In the data rows, 128 means zero.
A hidden rule labels the rows of this table. It goes by one to three of the table's principal directions, not those with the most spread.
array([111, 124, 126, 110, 120, 116, 124, 108, 111, 131, 152, 142, 120, 133, 105, 126, 115, 140,  94, 127, 122, 131, 137, 139, 130, 139, 123,  90, 125, 142, 120, 143, 130, 139, 118,  97, 104, 131, 120, 137, 128, 156, 150, 149, 153, 130, 136, 122]) IO
array([129, 171,  69, 160, 134, 154, 147, 177, 125,  88,  53,  75, 161, 102, 181, 117, 113, 126, 131, 147, 121, 139,  92, 103, 142, 160, 145, 173,  93, 115, 151,  59,  56, 219, 166, 144, 161, 168, 127, 110, 108, 135,  96,  82,  73, 149, 104, 128]) MV
array([125, 138, 162, 138, 101, 146, 114,  88,  85, 177, 196, 181, 136, 146, 168, 135, 145, 158, 112, 113,  81,  87,  60, 134, 121,  82,  90, 144, 155, 113, 130, 168, 142, 122, 110, 122,  85,  59, 120, 125, 130, 103, 167,  51,  98, 106, 136, 156]) RX
array([118,  84, 140, 159, 114, 130, 130, 107, 170, 116,  57, 108, 147, 166,  64, 157, 111,  91, 159, 145, 133, 205, 208, 162,  99, 182, 190,  93, 123, 176, 142, 123, 170,  68, 140, 140, 170, 178, 160, 158, 120, 125, 117, 228, 188, 102, 134, 148]) ZG
array([ 80, 134, 125,  90,  83, 120, 160,  47,  90, 140, 213, 135, 148, 121,  96, 145, 185, 165, 101, 119, 112,  45,  83, 104,  85,  67, 139, 101, 213,  62, 178, 183,  97, 155, 117, 133, 110,  58, 113, 111,  74, 129, 208,  89, 120, 133, 134, 157]) Qj
array([139, 107,  82,  86, 149,  96, 150, 135, 163,  48,  83,  83, 128,  82,  96, 114, 146, 108, 136, 129, 168, 121, 153, 111,  99, 161, 176,  89, 151, 126, 143,  96,  98, 147, 139, 142, 160, 181,  99, 129, 106, 198, 131, 184, 155, 151, 107, 107]) MV
array([182,  88,  81, 154, 109, 133, 100, 144,  88, 150,  85, 116, 119, 113, 183,  64, 147, 200, 130, 157, 121, 196, 187, 223, 175, 136, 148, 135,  72, 138,  49, 141, 153,  98, 155, 127, 155, 166, 141, 144,  57,  80,  29, 158, 130, 136, 134, 172]) Rv
array([144, 132, 110, 100, 175, 114, 156, 151, 195,  63,  85,  91, 137,  91, 100, 148, 130,  85, 176, 128, 162,  72, 131,  42,  96, 147, 157, 128, 143,  94, 184,  81, 107, 150, 140, 160, 159, 135, 109, 112, 162, 177, 148, 137, 124, 133, 103, 100]) ZG
array([ 89, 125, 137,  92, 102, 110, 172,  76, 116, 124, 199, 136, 144, 143,  82, 115, 185, 113, 117,  99, 142,  78,  88, 117,  89,  79, 110, 116, 207, 122, 157, 143,  88, 168, 110, 132, 107, 106, 138, 124, 105, 134, 206, 111, 117, 127, 132, 122]) RX
array([146, 115, 137,  61, 148, 115, 129, 129, 143, 111, 154, 134, 102,  98, 116,  79, 124, 154, 117, 130, 177, 101, 179, 122, 133, 140, 116,  88, 141,  93, 143, 124, 113, 110,  87, 137, 114,  82,  88, 105, 130, 146, 112, 182, 162,  99,  91, 111]) Rv
array([154, 122, 109, 145, 108, 142, 115, 167,  87, 146, 106, 131, 105, 128, 192, 112, 124, 177, 131, 141, 119, 131, 138, 154, 158, 104, 107, 167,  84, 106,  80, 127, 140, 126, 127, 139, 145, 124, 117, 137, 101,  81,  92, 102, 120, 141, 127, 142]) MV
array([ 52, 154, 112, 116, 140,  94, 165, 167,  74, 157, 185,  85, 116, 166,  81, 140, 119, 134,  69, 127, 157, 125, 155, 140, 145, 133, 140, 103,  87, 143,  86, 151, 122, 170, 119,  71, 114, 122, 142,  95, 105, 164, 122, 117, 145, 172, 142,  63]) Rv
array([ 91, 147, 172,  95, 128, 142, 143, 110, 172, 104, 160, 140, 117, 136,  83, 133, 121,  73, 147, 102, 136, 113,  94, 107,  87, 123, 119, 122, 177, 146, 187, 115, 105,  94,  97, 132, 121,  84, 118, 102, 174, 118, 175, 161, 144,  82, 114, 111]) RX
array([118, 124, 149, 126, 120, 131, 122, 134, 109, 165, 141, 149, 136, 154, 121, 169, 115, 131, 123, 117, 135, 109, 128, 105, 124, 128, 140, 133, 130,  97, 114, 141, 156, 122, 104, 134, 117, 116, 134, 129, 135, 143, 132, 109, 149, 133, 120, 105]) RX
array([121, 151, 129, 186, 157, 133, 110, 155, 116, 167,  98, 122, 145, 140, 145, 166,  99, 130, 120, 150, 105, 182, 150, 136, 147, 143, 130, 141,  81, 125, 119, 139, 180, 116, 152, 137, 138, 151, 168, 146, 120, 116,  86, 123, 122, 153, 147, 123]) ZG
array([166,  75,  96, 166, 107, 114, 120,  75,  51, 192, 163, 146, 168, 118, 127, 151, 228, 209, 157, 160,  98, 110, 150, 179, 102,  73, 175, 134, 153, 110, 117, 232, 204,  98, 127, 147, 172, 120, 136, 127,  69, 124, 102, 104, 103, 162, 148, 159]) RX
array([136, 154, 137, 148, 159, 136, 118, 207,  89, 178, 122, 124, 125, 147, 189, 148,  90, 160, 113, 153, 147, 118, 139, 115, 150, 148, 125, 160,  69,  61,  82, 121, 183, 128, 111, 149, 130, 112, 141, 123,  96, 131,  71,  92, 125, 150, 109,  91]) RX
array([ 93, 111, 129, 114,  89, 125, 134,  84, 116, 169, 136, 139, 139, 121,  87, 133, 141, 135, 100, 110, 120, 143, 144, 128, 140, 106, 149, 111, 151,  92, 118, 161, 133, 130, 134, 121, 115, 124, 158, 148, 106, 104, 131, 135, 144, 144, 139, 151]) Cu
array([137, 128, 111,  92, 149, 123, 139,  73, 196,  65, 133, 148, 131,  78, 100, 103, 144,  89, 130, 120, 131, 100,  61,  91,  86, 136, 110, 101, 213, 159, 206, 125,  73, 131, 136, 137,  89, 109,  84, 147, 160, 187, 195, 144, 122, 111, 116, 161]) RX
array([136, 120,  92, 120, 141, 117, 128, 135, 133, 123, 108, 121, 121, 100, 120, 109, 131, 147, 109, 126, 145, 152, 170, 135, 155, 138, 129, 121, 116, 137, 125, 129, 104, 124, 129, 130, 124, 126, 105, 131, 138, 150,  88, 150, 139, 140, 117, 123]) MV
array([ 79, 152, 135, 119, 118, 139, 146, 122, 138, 123, 165, 140, 111, 132, 108, 132, 129, 101, 118, 106, 108, 107,  65, 119, 107, 105, 104, 139, 154, 149, 151, 127, 108, 115, 115, 117,  98,  79, 121, 132, 148, 120, 177, 116, 122, 113, 130, 132]) RX
array([117, 142, 144, 170, 145, 130, 134, 134, 120, 161, 147, 132, 147, 163, 129, 131, 131, 101, 127, 118, 110, 151, 105, 143, 140, 125, 108, 150, 108, 186, 119, 136, 134, 142, 141, 102, 109, 126, 157, 116, 162, 122, 125,  79,  93, 126, 146, 118]) RX
array([173, 142, 107,  85, 145, 120, 126, 147, 136, 104, 138, 126, 100, 103, 156,  89, 136, 144, 160, 127, 155,  73, 121,  91, 146, 102, 121, 146, 120,  83, 116,  91, 103, 159, 122, 130, 133, 122, 116,  99, 134, 126, 115, 118, 108, 122, 122, 100]) Rv
array([ 31, 176, 173, 148, 141, 121, 176, 223,  74, 190, 188,  83, 115, 241, 122, 100,  94,  96,  81,  92, 162, 189, 159, 196, 166, 133, 101, 145,  39, 168,  29,  85, 147, 153, 114,  84, 115, 134, 218,  86,  97,  72,  92, 123, 142, 123, 142,  30]) Rv
array([ 69, 148, 116, 137, 146, 122, 166, 167, 121, 165, 147,  96, 143, 155,  88, 128, 138, 112, 113,  93, 164, 166, 173, 136, 161, 121, 149, 138, 103, 132, 106, 102, 125, 154, 125, 127, 138, 135, 174,  97, 136, 119,  92, 145, 138, 136, 120,  59]) Qj
array([137, 130, 163, 149, 140, 139, 127, 167, 160,  93,  74, 108, 129, 161, 141, 171,  84,  87, 163, 143, 135, 126, 139, 102,  98, 169, 140, 135, 106, 133, 144,  86, 152, 109, 122, 151, 161, 147, 122, 132, 144, 135, 142, 138, 146, 108, 116, 115]) ZG
array([103, 149, 131, 123, 143, 128, 160, 119, 141, 109, 200, 142, 134, 137, 117, 125, 167, 102, 122,  78, 132,  92,  59, 119, 114,  90,  69, 153, 174, 192, 165, 127,  63, 151, 120, 124,  98,  91,  93,  94, 195, 148, 192,  78,  99, 116, 123, 102]) ZG
array([118, 158,  89, 119, 182, 100, 150, 153, 186,  88, 100,  88, 119,  88,  68, 150, 125,  66, 150, 135, 158,  99, 129,  41, 136, 139, 151, 135, 129, 145, 175,  99,  87, 169, 138, 110, 131, 137, 121, 118, 195, 195, 124, 121,  93, 160, 130,  86]) ZG
array([ 83, 150, 141, 127, 120, 143, 159, 141, 176, 101, 108, 104, 125, 143, 104,  94, 111,  74, 116, 121, 140, 166, 116, 141, 117, 157, 106, 140, 138, 164, 154,  80,  77, 117, 130, 135, 118, 118, 148, 142, 126,  99, 134, 165, 119,  96, 117, 143]) Qb
array([152,  48, 153, 131,  86, 114,  91,  44, 126, 129, 131, 161, 140, 105,  85, 211, 165, 154, 141, 138, 104, 104, 157, 127,  87, 109, 170,  73, 200, 110, 149, 221, 196,  63, 125, 151, 149, 153,  96, 176, 118, 145, 187, 155, 180, 153, 144, 191]) IO
array([165, 100, 132, 137, 119, 122,  88, 107, 136, 145,  93, 151, 109, 110, 121, 162, 107, 144, 143, 142, 116, 122, 180,  91, 165, 114, 131, 119, 112, 108, 125, 155, 157, 114, 129, 121, 125, 132, 117, 159, 168, 120, 118, 123, 139, 141, 145, 155]) Qj
array([139, 125, 140, 157, 145, 141, 140,  99, 170, 119,  97, 129, 174, 140,  99, 158, 135,  85, 174, 131, 118, 146, 130, 108,  92, 150, 157, 135, 143, 161, 192, 121, 141, 126, 141, 141, 169, 142, 135, 106, 184, 147, 141, 143, 116, 103, 126, 120]) Qj
array([108, 159, 119, 118, 146, 135, 141, 239,  81, 140, 105,  83, 112, 151, 180, 104,  76, 151, 100, 138, 170, 140, 150, 139, 160, 163, 130, 149,  43,  77,  56,  82, 125, 165, 122, 128, 140, 144, 147, 100,  68, 113,  60, 115, 147, 154,  99,  73]) Qj
array([152, 134, 103,  89, 128, 122, 133,  96, 158,  82, 124, 135, 109,  70, 146,  81, 145, 129, 120, 135, 133,  89,  88,  97, 122, 108,  97, 125, 181, 111, 170, 125,  65, 145, 131, 138, 101,  92,  82, 144, 124, 141, 153, 112,  99, 126, 118, 172]) MV
array([142, 101, 149, 159, 107, 129, 102,  71,  91, 204, 157, 164, 158, 116, 128, 165, 174, 166, 140, 141,  84, 105, 125, 125, 125,  79, 154, 127, 160,  72, 128, 205, 206, 101, 128, 144, 122,  99, 164, 154,  97,  95, 125,  83, 103, 143, 148, 178]) ZG
array([128, 143,  99, 140, 127, 138, 118, 158, 126, 125,  79, 115, 125, 108, 151, 132,  87, 134, 101, 149, 121, 136, 123, 104, 159, 166, 138, 136,  91, 116, 118, 106, 110, 165, 138, 113, 117, 140, 116, 147, 129, 153, 101, 105, 114, 148, 117, 140]) RX
array([ 89, 142, 101, 137, 122, 116, 130, 139, 121, 133, 118, 107, 108, 129,  92, 161, 109, 124, 109, 135, 124, 131, 149, 107, 150, 126, 148, 120, 107, 133, 122, 131, 121, 138, 129, 102, 117, 128, 133, 146, 133, 142, 126, 130, 136, 154, 145, 120]) MV
array([119, 112, 129, 132, 121, 123, 104, 115,  96, 176, 143, 155, 134, 131, 113, 138, 122, 159, 100, 123, 108, 147, 150, 148, 142, 138, 142, 102, 112, 112,  94, 157, 171, 107, 120, 117,  94, 126, 154, 156, 107, 137, 106, 140, 153, 135, 133, 134]) RX
array([172, 143, 123, 151, 147, 147, 120, 180, 135, 112,  97, 126, 117, 113, 202,  97, 121, 129, 142, 132, 135, 136, 114, 131, 159, 128,  80, 185,  97, 149, 121,  88, 100, 143, 125, 147, 143, 128,  99, 117, 164, 107,  91,  89,  82, 121, 107, 123]) MV
array([110, 116, 152,  98, 113, 104, 151, 100, 138, 101, 179, 128, 101, 150, 109,  84, 147, 110, 113, 109, 135, 105, 128, 148, 124, 101,  85,  96, 151, 162, 115, 114, 111, 143, 119, 101, 100, 118, 130, 142, 122, 113, 194, 140, 129, 103, 146, 135]) MV
array([ 86, 118, 130, 146, 111, 131, 116,  78, 131, 159, 141, 151, 144, 127,  49, 224, 132, 124, 130, 127, 106, 111, 136,  84, 106, 117, 169, 107, 176, 126, 191, 187, 146,  90, 106, 133, 114,  90, 115, 146, 168, 160, 164, 133, 157, 136, 132, 142]) RX
array([122, 121, 102, 147, 109, 141, 139, 137, 186,  63,  26,  72, 126, 125,  98, 128, 102,  82, 162, 155, 138, 183, 172, 130, 123, 178, 179, 125, 115, 170, 160,  68,  89, 125, 150, 134, 182, 181, 131, 143, 128, 117, 111, 200, 139, 109, 123, 154]) Qj
array([126, 128, 115,  76, 126, 111, 138,  15, 167,  93, 205, 172, 130,  66,  76, 126, 181, 129, 115, 113, 105,  45,  54,  74,  88,  75,  86,  93, 243, 129, 230, 189,  65, 135, 133, 122,  74,  61,  69, 133, 171, 171, 235, 108, 105, 126, 143, 181]) RX
array([170, 111, 152, 132, 156, 111,  88, 107, 129, 161, 116, 149, 148, 116, 124, 165,  98, 149, 119, 155, 133, 110, 183,  78, 154, 158, 144,  87, 115,  78, 135, 157, 175, 142, 125, 124, 107, 137, 133, 142, 147, 172, 110, 113, 135, 141, 128, 132]) Cu
array([133, 100, 162, 176, 100, 140,  90, 103, 150, 149,  81, 140, 117, 158, 105, 167,  87, 118, 144, 147,  95, 174, 197, 136, 157, 145, 138, 108,  98, 166, 131, 136, 168,  80, 128, 112, 125, 131, 145, 172, 164,  87, 123, 157, 149,  96, 151, 179]) MV
array([137,  80, 122, 141, 114, 133, 111, 161, 136, 105,  63, 116, 100, 140, 139,  85, 119, 121, 145, 114, 125, 236, 180, 233, 127, 156, 153, 113,  89, 189,  54, 104, 173,  38, 139, 140, 157, 186, 149, 164,  85,  83,  73, 228, 199, 108, 126, 142]) Cu
array([105, 144, 151, 129, 139, 124, 143, 111, 185,  91, 138, 113, 134, 133,  75, 180, 120,  76, 137, 130, 141, 103, 124,  79, 104, 147, 128, 120, 163, 159, 199, 118,  99, 128, 122, 125, 140, 124, 102, 115, 193, 163, 181, 143, 120, 117, 130, 116]) RX
array([109, 152, 135, 150,  96, 154, 109, 104, 120, 160, 144, 151, 130, 133, 139, 150, 116, 151, 115, 128,  90, 127, 113, 121, 150, 111, 116, 142, 130,  98, 141, 124, 126, 126, 127, 133, 107, 103, 148, 148, 125,  85, 137, 118, 111, 109, 139, 160]) Rv
array([ 90, 152,  65, 145, 126, 123, 150, 143, 124, 114,  99,  90, 142, 112, 100, 158, 134, 115, 119, 114, 130, 139, 125,  96, 153, 123, 166, 141, 118, 137, 136, 100,  79, 195, 153, 116, 143, 167, 134, 121, 142, 158, 123, 110, 116, 168, 132,  99]) MV
array([127, 129, 169, 142, 131, 142, 130,  99, 162, 133, 122, 144, 159, 137, 119, 140, 132,  85, 154, 108, 104, 147, 106, 122, 102, 129, 131, 132, 147, 130, 155, 118, 157, 114, 144, 144, 142, 142, 163, 127, 154, 104, 150, 136, 120, 103, 135, 132]) RX
array([168,  99, 136, 149, 106, 141,  78,  76, 145, 150,  94, 171, 128, 102, 132, 137, 119, 153, 132, 142,  94, 160, 165, 134, 154, 131, 127, 114, 137, 124, 143, 152, 153,  83, 129, 138, 113, 124, 124, 175, 147, 106, 108, 153, 133, 107, 136, 191]) Qj
array([184,  84, 125, 141, 128, 167,  88,  97, 221, 104,  20, 149, 143,  78,  99, 108, 113, 114, 184, 136, 134, 221, 220, 141, 141, 187, 166, 119, 142, 158, 198,  90, 122,  42, 117, 183, 163, 139, 113, 151, 194, 105,  53, 255, 161,  53,  83, 175]) MV
array([135,  98, 215, 103, 126,  98, 120,  63,  95, 180, 255, 195, 133, 153, 117, 169, 183, 136, 115, 102, 112,  49,  75, 130,  79,  61,  81, 106, 200, 105, 115, 234, 211,  86, 102, 122,  98,  89, 123, 124, 136, 134, 218,  74, 128, 143, 162, 125]) RX
array([129, 154,  73, 141, 144, 151, 168, 173, 180,  36,  77,  68, 131, 126, 136,  92, 122,  91, 164, 145, 146, 137,  97, 133, 109, 177, 136, 159, 107, 213, 175,  46,  37, 166, 152, 123, 171, 150,  89,  89, 159, 151, 133, 150,  97,  98, 104, 121]) ZG
array([104,  78, 148, 129,  76, 118, 140,  62,  74, 211, 233, 169, 122, 165,  97,  98, 211, 175, 123, 105, 103, 121, 134, 210, 126,  38, 112, 120, 163, 139,  75, 216, 192,  75, 118, 111, 108,  80, 170, 144,  81,  50, 158, 129, 135, 117, 168, 168]) RX
array([146, 126, 104, 124, 110, 130, 108,  50, 110, 126, 155, 158, 150,  74, 128, 175, 170, 170, 126, 145,  89,  81,  77, 101,  93,  91, 141, 119, 201,  91, 195, 205, 116, 120, 136, 146, 131,  99,  78, 125, 121, 157, 166,  93, 110, 156, 138, 176]) ZG
array([ 40, 178,  94, 159, 107, 148, 157, 178,  91, 139, 144,  88, 131, 157, 115, 156, 116, 118,  95, 113, 116, 157,  81, 150, 140, 127, 137, 165,  95, 161, 109, 111,  84, 166, 145, 102, 136, 148, 152, 105, 114, 109, 127, 106, 119, 161, 138,  97]) RX
Which label does each new row get?
array([ 58, 149, 147, 123, 109, 144, 174, 107, 172, 101, 117, 107, 147, 163,  63, 132, 122,  52, 133, 112, 137, 168, 104, 135,  71, 151, 148, 127, 173, 170, 188, 102,  89, 112, 124, 137, 143, 123, 152, 119, 129, 120, 165, 185, 147,  94, 122, 121]) -> Cu
array([128, 105, 179,  74, 144, 110, 143, 117, 140, 137, 168, 135, 121, 142, 106,  83, 122, 132, 115, 119, 173, 110, 187, 129, 128, 132, 106,  78, 137,  93, 125, 131, 146, 122, 103, 130, 109,  96, 136, 112, 119, 116, 140, 166, 166,  96, 110, 113]) -> Rv
array([185,  74, 195, 122,  77, 133, 115,  66, 106, 117, 171, 175, 144, 170, 177, 129, 167, 145, 144, 119, 107,  80,  77, 167,  71, 106,  86, 130, 185, 150, 120, 176, 137,  96, 117, 139, 131, 119,  84, 125, 116, 114, 202,  77, 124,  98, 136, 179]) -> RX
array([174,  83, 146, 126, 111,  98,  99,  89,  92, 162, 114, 140, 131, 129, 144, 152, 115, 192, 105, 177, 133,  95, 218, 104, 153, 125, 134,  77, 117,  42, 104, 175, 191, 150, 126, 132, 127, 141, 129, 174,  74, 135, 133, 119, 147, 156, 146, 168]) -> Qj
array([ 91, 146, 157, 145, 116, 152, 136, 137, 153, 139,  91, 120, 137, 154,  98, 132, 108,  64, 160, 106, 113, 187, 127, 136, 118, 136, 158, 150, 113, 150, 136,  94, 139, 103, 128, 127, 152, 138, 183, 116, 152,  77, 104, 159, 133,  97, 130, 110]) -> Rv
array([ 99, 171, 113, 147, 156, 135, 147, 136, 142, 133, 139, 119, 148, 122, 117, 156, 118, 104, 109, 131, 131, 114,  88,  81, 132, 135, 113, 150, 140, 144, 180, 130,  85, 170, 135, 121, 110, 103, 113, 109, 174, 166, 143,  80,  91, 145, 123, 113]) -> MV
array([101, 120, 171, 111,  94, 123, 140, 111,  73, 149, 218, 144, 121, 180, 148, 108, 147, 149,  95, 109, 125,  89,  80, 170, 113,  92,  86, 113, 154, 133,  86, 162, 125, 140, 114, 106,  87, 102, 133, 119,  76,  99, 190,  79, 135, 122, 141, 140]) -> ZG
array([139, 102,  90, 119, 104, 120, 124, 113,  57, 165, 189, 145, 118, 102, 148, 111, 202, 198, 130, 129, 109,  92,  93, 176, 120,  62, 143, 140, 147, 104,  80, 198, 165, 108, 124, 124, 136, 108, 119, 122,  69, 111, 120, 100, 117, 163, 141, 143]) -> MV
array([ 73, 150, 118,  90, 120, 143, 194, 110, 186,  48, 129,  94, 153, 129,  74, 138, 147,  67, 154, 104, 155,  89,  65,  84,  47, 133, 148, 128, 207, 131, 223,  82,  47, 157, 132, 163, 158, 122, 107,  95, 132, 151, 217, 160, 142, 105, 100, 113]) -> Cu
array([143, 109, 104, 173, 135, 129, 119, 178, 137, 131,  26,  99, 127, 126, 140, 135, 102, 115, 139, 137, 135, 220, 210, 154, 170, 156, 154, 147,  59, 152,  86,  97, 163, 120, 150, 139, 183, 202, 151, 154, 138, 108,  52, 170, 145, 152, 130, 113]) -> Rv
array([101, 147, 149, 128, 125, 144, 152, 187, 116, 121, 142, 115,  97, 166, 165,  89, 109, 114, 115, 114, 139, 149, 104, 176, 128, 123,  70, 166,  94, 171,  96, 109, 103, 108, 119, 122, 129, 102, 118, 106, 126,  77, 123, 117, 130, 114, 120, 113]) -> Rv
array([ 98, 179, 103, 188, 145, 144, 160, 231,  23, 207, 179, 101, 132, 193, 209,  90, 132, 166,  95, 127, 124, 153,  83, 199, 182, 100,  77, 216,  21, 174,  30, 139, 122, 189, 145,  82, 127, 114, 160,  65, 107,  82,  61,  10,  64, 169, 143,  73]) -> MV
array([107, 123, 164, 118, 138, 111, 145, 203,  81, 163, 158,  96, 121, 199, 142, 119,  99, 147, 103, 130, 168, 131, 184, 168, 140, 161, 134, 113,  50,  97,  28, 108, 189, 135, 117, 110, 140, 159, 176, 108,  66, 116,  99, 144, 167, 137, 127,  66]) -> Qj
array([173, 111, 140, 176, 119, 172, 100, 166, 127, 127,  85, 148, 111, 149, 205,  79, 124, 129, 165, 123, 108, 209, 109, 223, 135, 133,  92, 187,  98, 219,  94, 117, 128,  45, 126, 147, 143, 122, 112, 125, 142,  56,  67, 131, 125,  83, 115, 161]) -> RX
array([ 97, 134, 160, 141,  90, 145, 133,  67,  75, 192, 243, 175, 161, 154, 132, 161, 180, 164, 101, 111,  86,  72,  43, 143,  99,  77, 103, 142, 189, 116, 144, 203, 140, 125, 114, 123,  95,  65, 125, 112, 117, 114, 193,  52,  94, 124, 141, 156]) -> ZG
array([ 87, 189, 128, 166, 108, 165, 157, 131, 105, 130, 175, 140, 126, 175, 179, 108, 131, 101, 120, 115,  79, 129,   0, 162, 107,  91,  65, 195, 134, 205, 141, 122,  76, 154, 143,  98, 106,  85, 123, 102, 143,  90, 181,  46,  66, 109, 152, 140]) -> Cu
array([101, 154, 133, 162, 119, 146, 133, 166,  89, 154, 123, 118, 122, 182, 155, 106,  96, 121, 118, 131, 108, 183, 111, 183, 143, 136, 110, 157,  65, 180,  83, 122, 125, 135, 141,  90, 127, 135, 160, 108, 116,  83,  98, 106, 122, 125, 147, 117]) -> Rv
array([222,  76, 124, 103, 116, 155,  88,  67, 198,  64,  77, 170, 124,  55, 159,  76, 166, 133, 194, 128, 122, 130, 107, 141,  93, 129, 135, 125, 215, 139, 189, 120, 101,  45, 119, 192, 135, 108,  68, 152, 141, 114, 122, 179, 133,  63,  89, 214]) -> RX
array([156, 104, 120, 121, 146, 126, 109, 126, 202,  83,  42, 114, 124, 100, 110, 111,  78,  93, 130, 146, 143, 173, 174, 112, 141, 207, 162,  84, 114, 145, 136,  83, 130, 116, 150, 124, 124, 177, 124, 169, 146, 167, 107, 199, 160, 110, 114, 157]) -> RX
array([150, 112, 153, 180, 102, 131,  92, 100,  93, 201, 130, 154, 127, 155, 164, 118, 118, 176, 105, 150,  97, 165, 193, 163, 197, 106,  97, 124,  92, 125,  90, 155, 172, 125, 130, 114, 100, 111, 162, 169, 114,  64,  95, 100, 105, 114, 156, 181]) -> MV
array([160,  93,  98,  87, 143, 104, 119,  95, 158,  71,  96, 129, 125,  67, 121,  94, 141, 140, 119, 137, 140, 129, 144, 129, 104, 152, 145,  67, 171, 107, 144, 125, 127, 118, 139, 154, 117, 158, 104, 172,  82, 178, 141, 189, 165, 135, 113, 161]) -> MV
array([108, 128, 110, 141, 120, 116, 118, 164,  48, 183, 157, 127, 120, 147, 152, 148, 117, 179,  86, 136, 114, 119, 121, 149, 157, 116, 134, 127,  74,  97,  43, 169, 175, 152, 139,  94, 109, 146, 151, 138,  75, 131, 111,  79, 139, 187, 150, 115]) -> MV
array([ 45, 167, 115, 142, 132, 124, 152, 136, 151,  89, 124, 105, 134, 150,  68, 181,  96,  52,  97, 109, 109, 150,  64, 110,  93, 167, 146, 112, 138, 200, 155, 102,  96, 153, 142,  91, 108, 164, 135, 141, 156, 193, 190, 138, 141, 146, 144,  97]) -> ZG
array([216,  77, 140, 193, 111, 139,  80,  64, 133, 153,  72, 166, 163, 115, 183, 114, 153, 160, 154, 160,  73, 184, 159, 177, 140, 127, 115, 135, 130, 147, 129, 165, 180,  87, 164, 156, 143, 156, 143, 182, 115,  85,  95, 121,  93, 112, 151, 224]) -> Qj
array([144,  77, 157, 158, 103, 132, 100,  86, 115, 164, 125, 143, 148, 154, 105, 153, 138, 153, 141, 144, 109, 173, 186, 183, 122, 139, 159,  98, 126, 150, 115, 184, 190,  67, 134, 127, 152, 151, 147, 138, 114,  99, 113, 170, 163, 117, 146, 166]) -> RX
array([ 68, 171, 144, 103, 122, 126, 154, 145,  76, 154, 240, 138, 120, 148, 143, 123, 158, 142,  94,  80, 122,  75,  46, 135, 121,  64,  80, 149, 149,  94,  99, 132, 114, 156, 114, 125,  92,  91, 150, 101,  96,  98, 177,  72, 112, 142, 135,  87]) -> RX
